The same turns and mirrors carry the whole set onto itself and the rows of a family onto each other. Which other rows belong to the same family as each row named below? List them in the order they appear above.
These 16 rows form 4 families of 4 rows each.
Giruv: [ 10  13  -3  -1   0 -12  -8   7  -9   7  -6  19   3  -8  15   1 -14   9
  17 -15 -13  -8  -3 -14]
guf: [-10   2   7  -9 -18 -19 -13  13  16  -1   5   8   9   6  -1  -5   7   6
   5  -5  -1  -2  -1  13]
puse: [ -1   4   1   0  -8 -15   1  11   5  -4   8   3   5  13  14   0  22 -13
   8  -8   3  -2   4  -2]
vudof: [  2   8   2 -14  -1 -17 -12   2  13  12   6  24   6 -12   4  18  -9  10
  16 -17   9  -3 -16 -14]
puvud: [ 14   6  -9  -6   5 -12  -3   7  -3   6  -4  10   0  -7  24  -5   4  -5
  12 -10  -3 -12   1 -17]
duroz: [  7   2  -1 -17   2 -14  -9  -2   7  12  11  21   8 -11   8  15  -1   0
  12 -13  16  -1 -18 -17]
pidap: [ 15   7  -6  -4   3  -9  -7   2 -16   8  -2  15   5  -5  20   2  -5  -3
  13  -9  -6  -5  -5 -17]
kubed: [ -2  -3   4 -13 -12 -13 -10   9  10  -2   9   6  12   8   3  -6  18  -6
   3   2   7   1  -4   7]
bomis: [  5   2  -2 -18   2 -15  -3   4  19  10   7  14   4 -10  13   8   8  -3
  10 -12  20  -8 -10 -14]
zetiv: [  3   1  -1   0  -8  -9  -6   4 -16   0  11  12  10  13   6   9   8 -13
  13  -9   0  13  -7  -4]
kor: [ -8   2  10 -10 -19 -17 -18   9   3   2   8  16  12   5 -10   3  -4   8
   9  -5  -4   6  -7  11]
Kefof: [  6  14  -3  -4   2 -16  -4  11   3   8  -8  11  -1  -7  21  -5  -4   6
  15 -16 -10 -16   5 -13]
pati: [ -5  11   6   4 -13 -17  -9   8  -9   1   5  19   8   9  -4  11  -7   4
  18 -16 -13   9  -3   2]
miduk: [ -1  -5   3 -12 -15 -12 -16   4  -5  -1  12  13  15   7  -5   1   4  -6
   6   0   3  11 -11   8]
zusar: [ -8  13   7   4 -13 -21  -2  16  13  -1   2   9   2  11   6   2   8   6
  14 -19  -9  -6   7   6]
sevo: [ -1   9   3 -14  -1 -19  -5   8  27  12   2  18   2 -13   8   9   0  10
  12 -18  11 -11  -9 -10]

The rest of the family of pidap: Giruv, puvud, Kefof
The rest of the family of zetiv: puse, pati, zusar
The rest of the family of bomis: vudof, duroz, sevo

The same turns and mirrors carry the whole set onto itself and the rows of a family onto each other. Which other rows belong to the same family as each row named below? List them in the order they appear above.
These 32 rows form 4 families of 8 rows each.
vonum: [ 11   6  -6  -1 -10   7   5   2  -4   3   3   6  -2  -5   3]
Namo: [  9   3  -7   4 -13   3   7  -9  -4   0  -9   6   0  -1  16]
toso: [ 11 -10   3  13  10 -14  28   2   3 -16  18  -8  -3   6  19]
bemu: [ 12   0 -11   5 -14   6   7  -7   1   3  -6   8   0  -1  11]
bub: [ 12 -11   3  12   3  -1  35  11  -1  -5  14 -10   3   8   9]
bula: [  6   6  -5  -4 -13   6   8  -4 -10  -5   6   7  -5  -8  21]
Didu: [  8   6  -4  -5 -12  11   9  -4  -5  -1   3   9   0  -6  17]
tefe: [ 15  -9  -2  18   5 -10  31   7  10  -5   8 -11  -1  12  14]
Nozes: [10  7 -2 -5 -8  3  4 -3 -5 -3 10 12 -4 -8 13]
tovot: [ 13  -3  -9   5 -13   6   3  -7   0   1  -6   4  -3   1  10]
pono: [ 12 -11  -1  16   8 -14  27   3   5 -12  11 -12  -1   9  12]
regi: [  7   4  -4  -1 -12   3   8 -11  -5  -4  -2  11  -2  -5  23]
ber: [ 11 -14   2  19   3  -9  33   5   0  -7   6 -10   2  11  12]
dif: [  9   4  -7  -1 -13  11   9  -2  -3   3  -5   5   1  -3  12]
Ruda: [ 11 -13   5  17   5 -12  33   0  -1 -13  13  -3   0   7  23]
bifor: [  6   2  -5  -5 -11   8   4  -6  -8  -4   8   5  -7  -7  20]
tav: [ 11  -9   2   8  10  -6  30   8   4 -13  22 -10  -1   5  14]
Zar: [  9   4  -3   3  -8  -5   2 -10  -5  -4   1  13  -6  -5  16]
kal: [ 13  -7   3  14   5 -15  30   4   5 -13  12  -8  -7   9  24]
gozon: [ 10   5  -7   6 -10  -3   3  -4  -4   2  -5   6  -3  -2   5]
posin: [  8  -5   3   8   8  -7  32   8   2 -10  21 -10  -4   3  23]
Tuged: [  6   3  -9   0 -11  12   9  -2  -4   5   3   4   0  -8  11]
balal: [ 11 -10   6   9   6  -3  35   7  -2 -12  22  -4   1   6  19]
Zal: [  9 -10   2  12  11  -1  30  10   4  -4  19 -14   0   4  11]
Zeru: [ 11   0  -5   2 -14   0   3 -11  -5  -7  -1   7  -8  -1  20]
saf: [ 10  -8   6   8   8  -8  30   7  -1 -14  21 -11  -6   3  20]
Begef: [ 13 -10  -1  12   8  -6  29  10   5 -10  16 -14   0   8   7]
lamiv: [ 15 -13   0  17   8  -7  28   4  10  -7  10 -10   0  11  11]
Potep: [ 12   3  -7   2 -16  -1   7  -9  -4  -6  -3  10  -6  -1  20]
nusit: [ 10  -7  -1  11   9  -2  33  11   8  -2  18 -13   1   5  14]
Fop: [ 14 -10   5  13   7 -15  27   3   5 -16  12  -8  -6  11  20]
Bas: [  8   0  -8  -1 -11  15   5  -2  -2   4   5   3  -1  -5  10]

The rest of the family of Namo: toso, Didu, pono, regi, dif, tav, Begef
The rest of the family of vonum: bub, Nozes, ber, Ruda, Zar, gozon, balal
The rest of the family of Potep: bemu, bula, Tuged, Zal, saf, lamiv, Fop

The same turns and mirrors carry the whole set onto itself and the rows of a family onto each other. Which other rows belong to the same family as each row named below? List them in the order they appear above.
These 30 rows form 5 families of 6 rows each.
lag: [  9  -5   1  -7  -9  12 -20  18   4   2  -7  15  14   0   7 -15  -7  -6
 -10  -5  -9  -3   1  19]
Vura: [  7  -6   8  -7   9  16 -11   5   8 -18  -3  -3  -7 -15  13 -19  -7 -10
   1   9   4   2   0  -6]
feri: [ 12 -18  12   0   7   5 -11   8  -5 -11 -10  -4  -2  -2  16 -16 -14  -3
   3   4  -7   6  -6  -7]
metup: [  8  -2  17  -6   1  18 -15   8   2  -6   4 -14  -8 -27   4 -14   2   1
   0   4   1  -5  -1  -5]
tisuk: [ -2  -4   7   0 -12  -1 -12   7  14  -6  -8  22   7  -9  -8 -10  -5  10
   5  -2  -7  -9   4   8]
gol: [  8   1   8   0 -14   9 -17  -1  11  -6  -1  18  12  -8  -5  -9   0   9
   2  -4 -12  -7   1  19]
nal: [  7 -14  22  -1  -2   7 -10   4  -2  -3  -4 -11   2 -17   0  -4  -3   9
   7   0 -10  -4  -8 -12]
kekas: [ -3 -11  27  -4   1   6 -10   8  10   0   1 -13  -3 -17   5  -9   1   5
   9   6   2 -12   0  -2]
veba: [  9  -1   6  -3  -2  16  -4  -9  13  -5   3  12  -5 -12  -8 -11 -15  -5
  -6   6  21  -2   3   2]
vuv: [ 11  -5   5   1  -4  12   2  -8   6   1  -8  11   3   1   3  -5 -16   6
   3   3  20  12   5   5]
sel: [  4 -14  15  -1   9   2 -11  10   5  -9  -3  -7  -8  -3  20 -22  -9  -4
   6  11   4  -3   1   3]
lipo: [ 12  -5  12  -3 -10  15  -2   6  -8  20  -2  -1   6 -12   1  -4 -11   9
  -6  -1  19   5   1   9]
koze: [ 17  -4  11   0  -1  13  -2 -18   8  -1  -2   8  10  -2   1  -3 -17   0
  -3   3  14   4  -3  11]
tem: [  3  -6  11  -3   2  14   0  -2  13   8  -9  12   2   1   7  -3 -20   0
   1 -11  19   4 -14   7]
foteg: [ 12 -14  18   0 -10  16  -6   3  -6  20   6   2  -3  -6  -9  -9 -12  -3
  -7   3  16  -8  -4   6]
Zon: [  6  -8   4  -2 -13  18 -17  23  -5   6  -2  17   1  -3   9 -21   1  -4
   3   3  -3  -2   2  17]
boku: [ 17  -6  12  -5  -6  16 -10   0  -1  16   1  -9   8  -3  -1  -4 -15   0
 -15  -6  13   1   1  12]
Luvuf: [ -1  -6   6  -1 -16  19 -13   8  12  -4  -2  20   3  -5  -6 -10   7   4
  15   1  -5  -4   5   8]
Bugu: [  6  -6  24   1   2  10 -11   0   1  -2  -4  -2  -6 -16  13  -7  -4  11
  12 -10  -6  -3 -22   3]
gerub: [ -2  -4  11  -1  -6   8 -12   6  11  -1  -7  28   4  -8   2  -9  -8   4
   7 -11  -6  -8 -19  13]
kag: [ 12 -13   8   4  -4  13  -2 -10   6   1   1  12  -6   8  -8 -10 -17  -6
   2   5  17   0   0   2]
notiv: [  4  -5   4   1  -9   7 -19  19   4   6  -5  12  -5   2   4 -16  -9   5
  -2 -22  -6  -4 -10  16]
ziso: [  5   0   6  -2 -13  17 -18   6   9  -9   3  19  -2 -20 -12 -15   2   0
   0   1  -7 -10   1   3]
Mem: [  8  -4  -3  -6  -8  17 -20  19   2  -6   0  18  -4 -10   1 -25  -6 -11
  -9   1  -4  -5   2   7]
divo: [  3 -12  12  -4   8  11 -11  12   7  -3 -10  -6  -6   1  18 -10 -11  -2
   5 -15  -3   4 -15  -2]
nibe: [ 10  -7  22  -3   0   6 -18   2   4  -5  -1 -19   4 -14   6  -7   0   8
   0  -4 -12  -6  -3   2]
tuf: [  9 -11  15  -6  10   6 -13   2   6 -14  -8  -5   9  -4  20 -12 -10  -8
   0   6  -9   1  -6   2]
dadam: [ 12  -1  14   3  -5  11  -7  -1  -1  15   0   0  -8  -6   3  -7 -13  12
  -1 -16  16   1 -12  16]
kebev: [ 13  -2   7  -5  -5  17 -10   7   0  10   6   0  -8 -16  -5 -16 -14  -4
 -17   2  21  -5   4   7]
laz: [  4  -8   4  -2 -10   0 -17  25  -2   5  -8  17   6  -6   6 -21 -10   2
  -7  -1  -5  -7   2  17]

The rest of the family of Mem: Vura, metup, veba, ziso, kebev
The rest of the family of sel: kekas, foteg, Zon, Luvuf, kag
The rest of the family of vuv: feri, tisuk, nal, lipo, laz

The same turns and mirrors carry the whole set onto itself and the rows of a family onto each other. Which other rows belong to the same family as each row named below? List them in the order they appear above.
These 40 rows form 5 families of 8 rows each.
zudig: [ -2 -11 -13   1   0  -8  15  -5]
Bitas: [ 10 -25  -1  -4 -10   5   3  -8]
kezaz: [ 12 -19  -3  -7  -3   6  -6  -3]
bobol: [ -4 -15   1   1   6  -2   1 -20]
damap: [  1 -10 -17  -4 -12  10  13 -15]
zoros: [  9   0   0 -10  -4  13   0 -19]
Ripi: [ -8  -7   4   1   1   7   2 -17]
kez: [  5 -21  -4  -5  -6  -6  -7  -6]
vinev: [  4 -23  -2  -4  -5   2  -7  -8]
voda: [ 10  -4   5 -10   1  12   0 -22]
gimur: [ 10   8  -7   3   0   6  16 -19]
Dupiz: [ 22   1 -11   2 -10   2  -4  -7]
Non: [  5  -1   5 -10  -4  12  -3 -15]
bar: [  7  -5   4  -4  -3 -14  -4  -7]
Tefeg: [  7  -7 -16   1  -6  15  13 -18]
Pid: [  3 -13 -11   8  -3 -14   9  -6]
Kimo: [ -8 -14  -1  -5   2  -1  13 -18]
Vusi: [ 23  -2  -7  -5 -11   2   3  -4]
muz: [ 12   1   3   6   2 -11   0 -14]
nafug: [  6 -18   0  -1  -2   1  -8  -2]
meva: [  9 -11 -16   8  -4 -13  12 -11]
rok: [ 12  -2   3   5   1 -12   2  -6]
guna: [  2 -11 -14  -9  -9  12   8 -21]
Gese: [ 23  -5 -12  -1 -10   1   1  -4]
zomo: [  4 -14 -13  -2 -18  10  10 -13]
Nev: [ 22  -5 -17  -3  -8  -7   5  -8]
tane: [  1   6  -7   4  -5  -6  14 -23]
pori: [ 13   1   7  -9  -1   6   3 -21]
Dut: [ 20   2 -12  -6 -14   1   7  -6]
luk: [  0 -16 -18   6  -6  -7   7  -5]
figi: [ 16  -1   0  -6  -9   8  -7 -20]
peniz: [  5  -9 -15   5  -9 -12   8  -3]
molug: [  8   6 -13  -1  -5  -2  16 -23]
pinog: [ -8 -10  -5   4   4  -4   4 -21]
lok: [ -8  -8   1  -1   3  -2   8 -22]
der: [  8   0   1  -1  11 -10  -1 -11]
kese: [  9  10  -9   1  -2  -2  14 -16]
samar: [  5  13 -11   1   2  -4   5 -18]
zet: [  2 -14 -16 -10  -9  10   9 -12]
guno: [ 12  -1   5  -1   6 -11  -2 -11]

The rest of the family of pori: kezaz, bobol, rok, guna, tane, Dut, luk
The rest of the family of voda: Vusi, muz, nafug, peniz, molug, pinog, zet
The rest of the family of kez: gimur, Dupiz, Non, Kimo, meva, zomo, der
The rest of the family of zudig: Bitas, Ripi, bar, Tefeg, Nev, figi, samar

The same turns and mirrors carry the whole set onto itself and the rows of a family onto each other. Which other rows belong to the same family as each row named below? List them in the order they appear above.
These 20 rows form 4 families of 5 rows each.
nopin: [  5   0  -6   6   4  12  -5   2 -17  -5  11   1 -10  15   1   8  11]
Mev: [ 18  -3 -14   2  -3   6   5   5   0  -6   7   9 -12   7  13  -1  10]
mone: [  8  -5 -13  -3  -5  -2  -7  -5  11   0   4  13  -6  15  33  -5  -5]
rezi: [-11   5   0   2   2   9 -15  -8 -20   4  10   2  -2  10  13  16  -1]
Mebu: [ 11  -5  -4   8   0  17 -11   0  -9  -8  13  -2 -13  21   4  18   5]
vel: [-10   1   4   3   5  12 -15   0 -16  -2   8  -8  -7  14  27  22   1]
gur: [ -4  -4   5  -3   6  13  -9  -1 -20   5  11  -1  -5  11  21  28  -3]
nazel: [ 22  -6  -3   0  -3   7  -5   6  11  -7   9   8 -13  14  12   3   6]
pila: [11 -8 -7 -5 -6  0  2 -6  8  4 11 21 -4 13 30  1 -9]
Dazi: [ -4   2  -2  -3  -2   6 -14  -6  -5  14   8   4  -8   8  39  10 -16]
tuk: [ 13  -2  -2  -7  -4   1  -7   2  14   7   7  11 -11   6  34  -2  -6]
Lakiz: [  9   1  -3   6  -4  12 -14  11 -13  -6  15  -9  -9  18  11  14  10]
tor: [ -5  -1  -3   6   0  16 -16  -9 -18   4  13  -5  -9  17  22  22  -9]
Sozer: [-10  -2  -2  -2   4   4 -11 -11  -1   2   1   6  -5  13  41  10  -8]
Rugep: [ 21  -6 -11   0  -8   5  -2   7   2   0  20  15  -9  16  11   3   3]
Tum: [ 12  -4  -4   1   0  13  -9  11 -16   0  21   2 -10  15   6  19   7]
kete: [  8  -2 -12  -3 -10  -2   0  -1   8   2   3  15  -7  -2  33   3  -1]
pigi: [-10   3  -2  -1  -7   1 -12 -10  -5   9   5  10  -1   0  33  14  -8]
fik: [ 21  -4 -13   2 -10   3 -10   8   4  -5  13   4  -8  18  14  -3   6]
vurig: [ -5  -6   3  -8   3   5  -2 -11  -6   9   6  12  -2  10  36  16 -13]

The rest of the family of tuk: Mebu, nazel, Dazi, tor
The rest of the family of Mev: nopin, rezi, kete, pigi
The rest of the family of pila: gur, Rugep, Tum, vurig
The rest of the family of mone: vel, Lakiz, Sozer, fik

